In the data rows, zero lies at 4.5, halfway between 4 and 5.
Every row has a hidden score. In each pair, how much higher is the second row's than the first's? 20 means about the same, 40 much higher and 0 much lower. The score is a weighted sum of the row's numbers plus the product of two more (or one squared), each taken from its middle value.
[4 4 6 6 5 6 4 4 6 3 4 4 4 3]
[7 4 7 2 4 7 2 4 3 6 4 6 4 5] >> 39
[6 3 5 4 5 7 5 3 4 3 3 5 5 3]
[4 5 5 3 6 5 5 5 4 3 4 4 3 4] >> 21
[6 5 2 3 3 6 7 5 4 3 4 3 4 4]
[2 5 3 3 5 6 7 4 5 4 6 6 3 6] >> 15
[3 3 5 7 6 3 3 4 5 4 5 3 4 3]
[6 4 4 4 3 2 4 4 2 5 3 4 6 5] >> 21
[4 4 4 3 4 4 5 4 2 4 4 5 3 4]
[4 4 3 4 7 6 8 5 4 5 3 5 3 6] >> 17
[7 5 6 2 6 3 4 3 5 4 5 3 4 4]
[6 4 4 6 4 7 6 6 1 4 4 3 4 3] >> 8
[7 4 5 4 3 4 4 5 2 3 3 3 3 3]
[5 4 7 4 5 6 3 4 5 4 3 5 4 3] >> 27
[4 5 6 3 3 2 5 5 4 3 3 4 6 3]
[3 8 2 6 3 7 3 8 8 9 7 9 9 9] >> 19
[2 5 4 6 3 4 2 6 3 8 4 6 7 6]
[5 5 4 3 4 3 2 3 6 4 5 3 3 6] >> 30
[6 4 7 3 7 3 3 3 6 3 5 3 4 5]
[5 4 3 3 7 3 3 6 4 3 9 4 3 6] >> 14
[3 6 4 6 4 5 3 8 5 8 4 8 8 8]
[3 6 3 8 3 4 3 7 4 8 3 7 7 8] >> 14
[5 4 5 3 4 7 5 4 5 3 5 4 4 3]
[7 6 6 3 6 3 3 4 6 4 5 4 4 3] >> 24
[4 7 4 9 3 7 3 9 7 9 3 9 9 8]
[6 3 5 3 4 7 4 5 5 5 5 4 4 4] >> 30
[4 4 5 4 4 7 4 3 4 3 3 4 4 3]
[6 4 6 5 7 4 3 3 5 3 3 4 3 4] >> 28
[4 4 6 4 6 7 4 4 6 4 6 3 4 3]
[3 4 5 4 5 2 2 5 3 5 4 6 6 3] >> 14
[2 5 4 7 5 2 5 5 7 7 7 3 4 7]
[7 4 3 6 4 4 7 6 2 3 4 5 3 5] >> 22
[4 3 5 6 5 4 3 3 5 3 4 3 3 3]
[6 4 3 4 4 3 8 3 2 5 4 5 3 7] >> 24
[3 5 2 3 4 6 7 3 5 3 6 5 4 5]
[6 4 5 3 5 4 6 3 4 3 5 3 3 3] >> 22
[3 3 8 4 3 6 3 4 5 6 5 3 3 5]
[8 3 6 5 4 6 3 4 4 5 4 4 4 3] >> 17
[2 6 4 4 5 5 3 8 6 7 4 8 7 7]
[6 3 5 2 6 5 5 4 5 3 4 3 3 4] >> 27
[4 3 9 4 6 3 4 4 6 4 4 3 3 4]
[4 7 3 7 4 5 2 9 6 8 5 8 7 8] >> 11
[4 4 4 3 4 4 3 4 6 3 5 3 3 3]
[5 8 3 7 3 6 2 7 7 7 5 8 8 7] >> 21
[2 5 6 4 3 4 4 3 6 3 5 3 3 3]
[6 4 5 3 6 4 5 4 4 3 5 3 3 4] >> 27
[6 4 5 3 5 5 6 2 3 3 4 3 3 4]
[4 5 5 4 3 3 3 6 3 5 4 4 7 4] >> 18
[5 6 5 2 3 4 3 4 6 5 4 5 7 3]
[4 4 4 2 3 7 6 2 3 3 5 3 4 5] >> 14
[2 5 6 5 4 2 5 4 4 4 3 4 6 3]
[2 3 6 5 6 2 2 6 5 4 4 5 5 3] >> 21
[6 3 3 6 5 5 5 9 1 5 7 4 4 4]
[6 4 3 3 3 4 3 3 4 3 6 4 3 5] >> 22
[2 5 5 3 5 7 5 3 5 4 5 4 4 3]
[6 3 4 4 5 7 5 7 1 5 4 3 5 4] >> 17
[6 4 6 7 6 5 3 3 5 3 3 5 3 3]
[6 4 6 4 5 4 5 3 5 3 4 3 3 3] >> 23
[3 4 7 6 6 5 2 4 9 4 6 4 4 4]
[6 4 6 4 5 4 3 2 4 3 4 4 3 4] >> 16
[6 3 4 3 5 5 5 3 2 3 4 4 3 3]
[2 6 2 3 4 3 7 4 6 5 6 7 3 6] >> 31
[3 6 4 4 3 2 3 3 3 5 4 5 6 4]
[3 5 5 4 6 2 5 6 5 4 3 6 4 5] >> 33
[4 4 5 3 5 5 2 3 6 4 5 3 3 4]
[6 4 3 3 4 5 7 2 2 4 4 5 3 5] >> 16
[4 4 7 2 3 5 2 4 6 5 4 4 3 5]
[2 5 3 4 3 5 7 3 4 4 6 5 3 7] >> 10
[4 6 6 7 3 2 6 5 3 5 4 4 7 3]
[4 6 7 5 4 3 4 3 8 4 7 5 3 4] >> 32
[2 7 3 6 3 4 3 7 2 7 3 6 8 8]
[6 4 3 6 4 6 7 4 1 3 5 4 3 3] >> 22
[2 4 7 7 4 3 4 5 5 5 5 4 6 3]
[5 3 5 5 6 4 3 4 5 4 4 3 3 3] >> 23
[6 3 6 4 4 6 4 3 4 4 5 3 4 3]
[4 3 7 5 6 2 3 6 4 4 3 3 5 3] >> 20
[6 5 8 4 4 6 3 3 6 5 3 6 4 5]
[3 5 4 3 4 2 4 6 4 6 3 6 6 5] >> 10
[2 3 8 9 5 2 6 4 6 3 4 3 4 4]
[4 5 5 9 3 4 3 6 3 6 6 6 7 5] >> 17
[7 4 8 4 5 4 4 3 4 4 5 4 5 4]
[2 6 5 5 3 3 4 4 4 5 4 4 7 4] >> 6
[2 4 6 8 4 2 2 4 5 4 5 4 5 3]
[5 4 4 4 6 4 8 5 5 5 3 4 3 6] >> 30
[6 5 4 4 3 6 6 5 4 4 3 3 4 3]
[2 7 3 5 3 3 4 4 6 6 3 7 6 4] >> 24
[6 4 3 5 4 7 7 4 2 3 4 3 4 4]
[5 4 4 2 4 7 6 4 4 3 5 3 4 3] >> 27
[6 4 4 3 5 6 6 3 4 3 4 5 4 3]
[5 3 6 4 5 3 3 3 6 3 4 3 3 5] >> 19
[4 3 7 7 5 4 3 3 4 3 5 3 3 3]
[3 6 5 6 4 5 4 6 4 7 4 6 7 5] >> 23
[2 5 4 4 4 2 4 6 6 5 4 7 5 4]
[4 3 6 4 6 3 3 4 5 3 3 3 3 4] >> 11
[3 5 3 4 5 5 8 5 5 6 7 7 3 8]
[3 5 6 6 5 3 2 3 8 3 4 3 3 3] >> 18
[4 3 6 5 7 7 4 4 7 3 4 4 5 3]
[3 4 4 5 3 2 4 5 4 6 5 6 5 5] >> 19
[4 4 7 7 8 8 4 3 6 3 4 5 5 3]
[3 4 6 5 5 2 3 4 6 3 3 3 4 4] >> 16
[5 4 3 4 4 5 6 3 4 3 6 5 3 6]
[7 3 3 4 3 6 7 4 1 3 3 3 4 4] >> 15
[3 4 4 5 3 5 3 4 7 4 7 3 4 6]
[4 5 6 3 5 2 3 5 5 5 4 5 6 3] >> 28
[5 3 6 4 6 5 5 3 4 4 3 3 3 3]
[3 4 3 3 4 7 6 4 5 3 4 3 5 4] >> 14
[4 3 3 6 5 2 2 4 3 5 4 3 3 5]
[2 4 5 6 5 2 3 5 4 4 4 5 5 3] >> 25
[5 3 5 3 5 2 4 3 5 3 3 3 4 4]
[5 4 4 6 6 3 5 4 6 5 3 3 3 3] >> 20
[7 5 6 3 6 3 3 3 6 3 5 4 4 3]
[5 5 4 3 4 2 2 6 2 5 3 4 6 4] >> 13
[2 4 5 5 6 3 2 7 5 7 3 6 6 6]
[4 5 7 3 4 4 3 3 7 4 6 4 3 5] >> 31
[4 5 4 9 6 7 4 3 3 4 4 6 5 4]
[4 6 4 6 3 5 2 9 5 7 4 8 7 7] >> 27
[5 9 3 7 3 9 2 9 9 9 9 9 9 9]
[7 3 5 3 5 8 4 3 3 4 4 5 5 3] >> 11
[5 4 6 2 5 5 5 4 5 3 4 3 3 4]
[3 7 4 7 3 6 4 8 3 8 3 6 9 7] >> 9
[5 4 7 6 4 4 3 3 6 4 4 5 4 4]
[6 4 5 6 5 4 4 3 6 4 4 4 3 4] >> 19
[7 4 4 4 5 4 5 4 3 4 3 4 3 4]
[4 5 7 6 7 2 3 5 5 3 6 3 4 4] >> 22
[6 4 3 4 4 6 8 3 2 3 4 3 3 3]
[4 4 3 5 3 6 6 3 3 3 6 5 3 5] >> 17
[2 4 5 8 5 3 3 3 7 4 4 3 3 3]
[4 5 3 2 3 3 3 3 4 3 4 3 4 3] >> 26
[5 6 3 3 4 3 5 3 5 5 5 7 6 5]
[5 5 4 3 5 5 6 3 7 4 5 3 3 4] >> 21
[3 5 5 2 4 3 3 7 3 6 4 6 7 6]
[4 4 4 3 7 7 3 6 3 5 7 4 5 5] >> 21
[3 5 5 2 6 4 5 4 4 3 4 4 3 3]
[4 5 3 5 7 4 3 7 5 9 4 5 6 8] >> 16
[6 3 7 3 6 6 3 3 6 4 4 4 4 5]
[5 7 5 9 4 6 4 7 6 8 4 6 8 6] >> 7
[5 4 4 3 5 3 3 5 4 3 5 3 3 3]
[4 3 5 5 3 7 2 6 4 6 7 4 5 4] >> 15
[6 4 5 4 5 5 4 3 4 4 4 3 3 4]
[5 4 4 2 4 5 5 5 6 3 4 3 4 3] >> 26
[4 4 3 2 5 5 6 3 3 3 4 5 3 3]
[7 3 5 2 5 7 4 3 3 4 5 5 4 3] >> 26
[4 4 5 5 5 5 5 3 7 3 5 3 4 3]
[2 4 8 3 4 5 5 5 6 6 4 4 3 6] >> 25
[3 6 3 3 7 3 8 5 6 6 6 7 4 6]
[2 5 4 3 4 5 6 4 4 3 5 5 3 4] >> 7
[6 4 3 3 4 5 9 3 1 4 3 4 4 6]
[6 4 5 3 3 6 5 3 4 3 3 3 4 3] >> 21
[7 3 4 3 3 5 4 5 3 3 4 4 3 4]
[4 5 2 3 5 6 9 4 4 5 6 5 3 6] >> 22
[3 4 3 4 3 3 3 3 4 4 5 4 3 6]
[6 3 6 5 6 4 4 4 5 3 5 6 3 3] >> 31
[3 9 3 7 4 8 4 9 9 9 6 9 9 9]
[4 3 6 5 7 2 3 3 5 5 5 3 4 3] >> 16
[3 5 4 3 4 8 6 4 5 3 7 3 5 4]
[3 7 4 7 3 5 5 7 5 6 5 7 8 5] >> 20
[5 4 4 3 5 3 6 4 3 5 4 4 5 4]
[2 4 3 2 5 6 7 5 4 4 5 6 3 6] >> 13
[4 4 3 6 8 6 8 7 6 6 4 4 4 7]
[6 3 3 7 3 6 7 5 2 4 7 4 4 3] >> 23
[4 4 5 4 6 4 3 4 5 3 4 3 3 4]
[3 3 6 7 7 2 3 5 5 5 4 3 3 3] >> 18
[2 6 4 5 5 5 6 5 5 5 4 4 3 6]
[6 4 4 3 3 2 4 4 3 6 3 4 6 5] >> 21
[6 3 4 8 4 4 5 6 3 5 7 5 3 3]
[4 5 2 2 6 6 8 5 3 5 4 5 3 6] >> 24
[5 3 6 5 5 5 4 3 7 4 3 5 4 4]
[6 3 3 3 5 7 8 3 3 3 5 4 4 6] >> 18
[4 3 7 3 4 5 3 4 5 5 4 4 4 5]
[3 3 6 8 4 3 6 4 2 6 5 4 6 3] >> 2
[2 6 4 5 4 5 4 7 6 8 4 8 7 8]
[3 9 2 6 6 5 4 8 8 9 4 9 8 9] >> 25
[3 4 6 5 6 4 3 4 6 3 3 3 3 3]
[4 4 5 3 4 6 4 3 6 4 5 3 4 4] >> 23
[6 5 4 4 4 5 6 4 5 3 5 4 3 3]
[5 4 3 2 4 4 3 4 4 3 6 3 3 5] >> 17
[4 5 5 5 4 3 3 5 4 5 4 4 6 4]
[5 3 4 2 3 7 4 6 4 4 4 3 5 3] >> 20
[7 4 5 3 5 4 5 2 6 3 4 3 3 3]
[5 4 3 3 5 2 4 3 4 6 3 4 5 4] >> 17
[4 4 3 4 6 3 5 3 3 5 4 5 4 3]
[6 4 4 4 4 5 5 4 2 3 3 3 3 4] >> 16
[6 3 4 2 5 2 5 3 3 5 4 4 4 4]
[2 5 4 4 4 2 2 4 5 4 3 5 5 3] >> 21
[7 4 5 6 3 7 5 4 2 6 4 3 3 3]
[6 4 5 5 6 4 2 3 6 3 5 5 3 4] >> 34
[7 4 6 6 5 4 4 3 5 3 6 3 4 3]
[4 3 3 6 4 8 3 6 4 3 6 4 6 6] >> 4
[6 4 3 5 4 7 7 7 2 4 7 3 5 3]
[6 4 6 3 5 4 5 3 5 3 4 3 3 3] >> 25
[2 6 4 4 5 5 2 6 7 7 4 7 7 5]
[6 3 4 5 3 3 4 4 3 3 6 4 3 4] >> 15
[6 6 3 2 4 2 3 3 5 6 4 4 5 5]
[6 3 5 3 6 6 5 3 4 3 4 3 3 3] >> 22
[6 3 4 6 3 3 7 6 3 3 5 4 3 3]
[4 4 2 3 3 5 8 3 4 4 5 6 3 7] >> 15
[6 5 3 3 3 6 7 5 4 3 3 3 5 4]
[3 5 3 3 3 6 5 3 5 3 6 5 3 4] >> 16
[4 9 2 7 4 9 2 9 7 9 7 9 9 9]
[3 6 3 4 5 3 7 5 5 6 6 7 4 6] >> 22
[3 3 5 7 6 4 4 5 5 4 4 3 3 3]
[8 4 3 8 5 5 7 9 1 5 7 4 5 4] >> 26
[7 3 5 3 6 5 5 4 4 3 4 3 3 4]
[5 3 7 7 5 6 2 4 8 4 4 6 5 5] >> 19
[8 4 5 6 4 5 4 4 2 4 4 3 3 3]
[5 4 4 5 5 4 5 3 4 3 4 5 4 3] >> 27
[4 5 4 4 5 5 5 5 5 4 7 4 3 3]
[6 4 6 3 5 3 4 3 6 3 4 3 3 4] >> 23
[7 4 4 3 4 3 5 3 4 4 4 3 3 3]
[2 8 3 4 4 6 4 7 6 8 6 9 8 9] >> 25
[4 5 5 4 3 5 3 6 4 6 3 6 8 5]
[4 3 5 5 6 5 5 5 5 4 3 3 3 4] >> 15
[6 3 3 5 4 6 6 4 2 3 3 3 4 3]
[3 4 7 4 5 5 2 3 7 5 4 3 4 4] >> 29
[2 3 8 8 4 3 6 5 7 3 3 3 5 4]
[5 4 3 4 4 3 4 3 4 5 3 3 3 4] >> 23
[4 5 3 6 8 6 7 6 6 7 3 4 3 7]
[6 4 3 5 4 7 7 5 2 4 4 3 4 4] >> 21
[3 5 3 5 4 3 3 5 2 7 4 5 7 7]
[5 4 6 5 3 4 2 5 6 4 4 5 4 5] >> 28
[5 6 3 3 5 3 4 5 6 6 5 4 4 6]
[6 4 4 3 6 4 5 3 3 4 5 3 3 3] >> 13
[4 6 4 3 4 2 4 5 4 4 5 6 6 4]
[7 4 5 5 4 4 5 3 3 3 3 3 3 4] >> 11
[7 4 5 3 5 4 5 3 5 4 3 4 3 4]
[2 4 3 4 4 2 3 5 4 4 3 5 5 3] >> 19
[6 3 5 2 4 5 3 5 3 4 5 5 4 3]
[5 3 6 5 5 3 3 4 5 4 4 3 3 3] >> 17
[6 5 4 4 3 5 5 4 4 3 4 3 3 3]
[7 3 2 5 4 7 7 3 3 3 4 3 4 4] >> 16
[3 4 5 3 5 6 4 3 5 3 4 3 3 3]
[5 4 7 5 5 3 3 3 3 3 7 3 4 4] >> 20
[4 6 3 4 4 3 5 3 2 4 4 5 4 5]
[5 9 3 7 4 8 3 9 8 9 7 9 9 9] >> 35
[4 6 4 2 3 5 3 5 4 7 5 6 8 7]
[6 3 4 6 5 5 5 3 2 3 3 4 3 4] >> 9
[5 4 4 2 3 3 4 3 4 5 3 5 5 3]
[5 6 3 3 7 3 3 6 7 3 8 4 3 4] >> 34
[4 5 4 4 3 3 3 6 2 6 4 5 7 5]
[6 5 3 3 4 6 8 3 3 4 4 4 3 6] >> 24
[4 4 7 4 3 5 3 3 5 6 7 3 3 3]
[2 6 4 6 3 3 2 4 6 5 3 5 5 3] >> 25
[3 4 3 3 4 6 8 4 4 4 5 6 4 7]
[5 5 5 3 4 2 5 4 6 4 4 4 4 3] >> 31
[5 3 6 4 3 4 3 4 5 4 4 4 3 5]
[4 6 5 5 4 5 3 6 5 7 3 6 8 6] >> 22
[2 4 3 4 3 7 6 3 4 3 4 3 5 5]
[4 5 8 5 3 3 4 4 7 4 5 4 3 3] >> 32
[4 4 3 3 5 6 8 3 4 5 5 4 4 7]
[5 3 8 4 6 5 3 3 6 5 4 3 3 5] >> 32
[3 5 4 6 6 3 4 6 6 5 4 5 4 4]
[5 5 5 3 3 6 5 4 5 4 4 3 4 3] >> 17
[8 4 5 3 4 4 3 3 4 3 3 5 3 3]
[3 5 2 4 5 3 5 4 2 5 5 6 5 4] >> 16
[2 5 4 5 7 6 7 4 6 5 5 5 3 5]
[4 5 3 7 6 6 2 3 2 3 4 7 5 3] >> 13
[5 4 6 4 4 6 2 7 4 6 6 5 5 4]
[4 5 3 4 4 2 3 4 2 5 5 5 6 5] >> 10
[7 3 4 3 4 4 5 2 3 4 4 4 3 3]
[4 4 3 3 8 6 8 7 5 5 5 4 3 7] >> 18
[7 4 4 4 4 7 7 3 2 3 4 3 4 4]
[4 4 5 3 5 5 5 4 6 3 4 4 3 3] >> 25
[5 4 4 4 4 3 4 5 2 7 4 5 6 6]
[5 3 2 4 6 7 9 3 3 3 5 5 3 5] >> 19
[4 9 4 7 3 9 4 9 9 9 7 9 9 8]
[6 3 2 3 4 7 7 5 2 3 4 4 5 5] >> 3
[7 4 4 5 3 4 5 4 3 3 3 3 3 3]
[5 5 9 7 5 3 6 3 5 5 4 5 3 6] >> 27
[2 3 6 5 5 2 3 6 5 5 3 5 5 4]
[4 3 6 5 7 4 4 3 6 4 5 4 3 3] >> 24
[2 9 3 4 6 5 5 8 8 9 7 9 7 9]
[4 4 3 4 3 3 3 5 3 7 3 5 6 6] >> 4
[7 4 6 4 5 4 6 3 3 3 4 3 3 3]
[3 3 8 9 6 3 7 6 5 5 3 3 6 3] >> 18
[7 3 5 5 3 6 5 6 3 5 5 3 3 3]
[2 8 3 5 5 2 4 6 7 7 4 8 7 6] >> 34
[3 4 7 3 4 3 3 5 6 5 4 3 3 5]
[3 4 3 3 4 6 7 3 4 3 7 5 4 7] >> 16
[3 5 5 3 4 2 3 5 3 5 3 4 6 5]
[6 4 4 5 4 6 6 5 2 5 4 3 4 3] >> 16
[4 5 5 4 5 2 3 7 4 6 4 6 7 6]
[5 7 3 6 4 5 2 8 7 7 5 9 8 7] >> 20
[6 3 3 4 5 6 6 4 2 3 4 3 3 3]
[7 3 4 5 4 2 3 6 4 3 6 3 3 3] >> 29
[4 3 7 3 3 5 3 3 6 4 4 3 4 3]
[4 8 4 8 3 7 5 9 8 8 6 9 9 6] >> 25
[6 4 4 2 5 5 3 5 4 3 6 3 3 5]
[5 5 3 4 7 5 8 5 7 5 4 3 4 5] >> 24
[5 3 6 3 6 5 5 3 4 3 3 4 3 3]
[3 3 6 7 6 3 3 3 5 3 4 3 3 4] >> 12
[5 5 5 3 4 2 3 5 4 5 3 5 5 5]
[5 4 4 3 5 8 6 4 4 3 5 3 5 5] >> 17
[5 5 3 2 3 4 6 4 3 3 4 4 3 3]
[5 4 4 3 6 4 6 3 6 4 3 3 3 3] >> 22
[4 9 3 7 3 9 3 9 8 9 8 9 9 9]
[7 4 6 6 3 5 4 6 2 6 3 3 3 5] >> 5
[7 4 4 3 4 4 5 3 2 3 6 3 3 3]
[7 3 5 4 5 6 5 4 4 4 4 3 3 4] >> 27
[2 7 5 7 3 4 4 6 5 6 3 5 7 4]
[7 3 5 3 5 5 4 4 6 4 5 5 4 4] >> 32
[4 3 6 5 4 7 3 8 4 7 5 3 5 4]
[6 4 3 4 5 7 9 2 3 4 4 4 4 6] >> 20
[4 5 6 4 3 2 4 4 4 5 3 3 6 3]
[7 4 5 7 5 6 5 6 2 6 3 3 4 3] >> 21
[5 4 3 3 6 6 9 3 2 4 3 5 3 4]
[4 5 9 8 6 3 5 4 5 3 6 3 3 5] >> 24
[4 4 5 3 5 3 6 4 4 4 5 4 3 5]
[4 5 5 3 5 2 5 4 6 4 3 4 4 3] >> 27
[5 4 6 4 5 5 5 2 4 3 4 3 3 3]
[4 3 7 6 6 6 3 3 7 4 4 4 4 5] >> 25
[5 4 5 2 4 2 4 3 5 4 3 4 4 3]
[3 8 3 7 3 6 3 9 7 9 4 9 9 9] >> 14
[2 4 7 6 3 3 7 3 5 4 3 3 6 3]
[6 3 6 3 5 5 2 4 5 4 4 4 3 5] >> 31
[4 5 4 3 4 5 3 4 6 3 6 3 3 4]
[2 3 5 7 6 4 2 3 7 3 4 3 3 3] >> 10
[7 4 5 4 3 4 4 5 4 3 3 3 3 3]
[3 5 5 4 3 3 4 6 4 5 3 6 5 5] >> 19
[6 3 4 5 5 5 4 4 4 3 4 5 4 3]
[5 7 3 5 3 4 3 2 8 6 7 5 3 7] >> 20
[7 5 3 3 4 2 4 4 6 4 5 4 4 6]
[4 5 4 5 4 2 4 4 5 6 4 5 4 5] >> 11
[3 5 4 2 3 5 5 4 5 3 6 4 3 3]
[6 5 4 3 4 2 3 3 4 4 6 5 4 5] >> 18
[6 4 3 4 4 3 3 4 4 4 4 3 3 6]
[3 7 4 8 3 6 4 7 6 7 3 7 8 6] >> 16
[6 4 5 3 6 5 4 3 3 3 5 3 3 3]
[4 8 3 6 4 6 4 9 5 9 6 9 9 8] >> 24
[2 7 3 4 3 5 3 9 6 8 6 9 8 9]
[8 4 3 8 4 4 7 6 2 3 5 3 4 4] >> 19
[4 3 6 3 5 6 5 3 4 3 4 3 4 3]
[5 4 4 4 8 6 8 6 6 5 4 3 4 6] >> 20
[5 3 4 3 4 5 5 4 3 3 5 3 3 3]
[5 4 4 3 3 6 3 6 5 3 5 3 4 3] >> 22
[4 5 4 6 5 2 4 5 5 7 4 4 5 5]
[6 4 4 3 5 5 6 2 5 3 3 3 3 3] >> 23
[5 4 9 3 4 4 5 4 4 6 4 6 3 6]
[6 3 3 5 3 6 8 3 2 3 5 3 4 5] >> 1
[5 3 6 4 7 5 4 4 5 3 4 3 3 3]
[5 4 5 5 6 5 3 3 5 3 3 4 4 3] >> 17
[6 4 6 4 5 5 2 3 4 3 3 6 4 3]
[6 5 5 3 7 4 4 3 6 3 7 3 3 3] >> 24
[3 7 3 6 5 5 4 9 6 9 5 9 8 9]
[4 6 4 4 4 2 2 3 3 3 5 5 6 3] >> 16
[5 4 3 2 4 8 6 5 4 4 7 4 6 5]
[3 5 4 5 5 3 4 4 4 4 3 3 4 3] >> 15
[6 3 5 3 5 7 4 3 3 4 3 4 4 3]
[6 4 4 5 3 6 6 5 2 4 3 3 3 3] >> 14
[5 3 4 4 3 7 5 5 5 3 5 4 5 6]
[3 6 5 5 3 4 5 6 4 6 5 5 8 5] >> 23
[3 4 3 7 5 2 3 3 4 6 4 3 3 4]
[4 4 4 4 4 2 4 3 4 4 5 5 5 3] >> 27
[4 6 4 3 3 3 2 4 3 6 4 5 7 4]
[5 4 3 2 3 2 4 4 2 5 3 4 5 5] >> 26
[4 4 6 9 4 6 7 7 2 8 4 5 8 5]
[6 4 4 6 4 6 6 5 4 4 5 3 4 3] >> 22
[2 6 3 5 3 2 2 4 2 5 4 6 6 3]
[3 3 7 6 5 3 4 5 5 5 3 4 5 3] >> 24
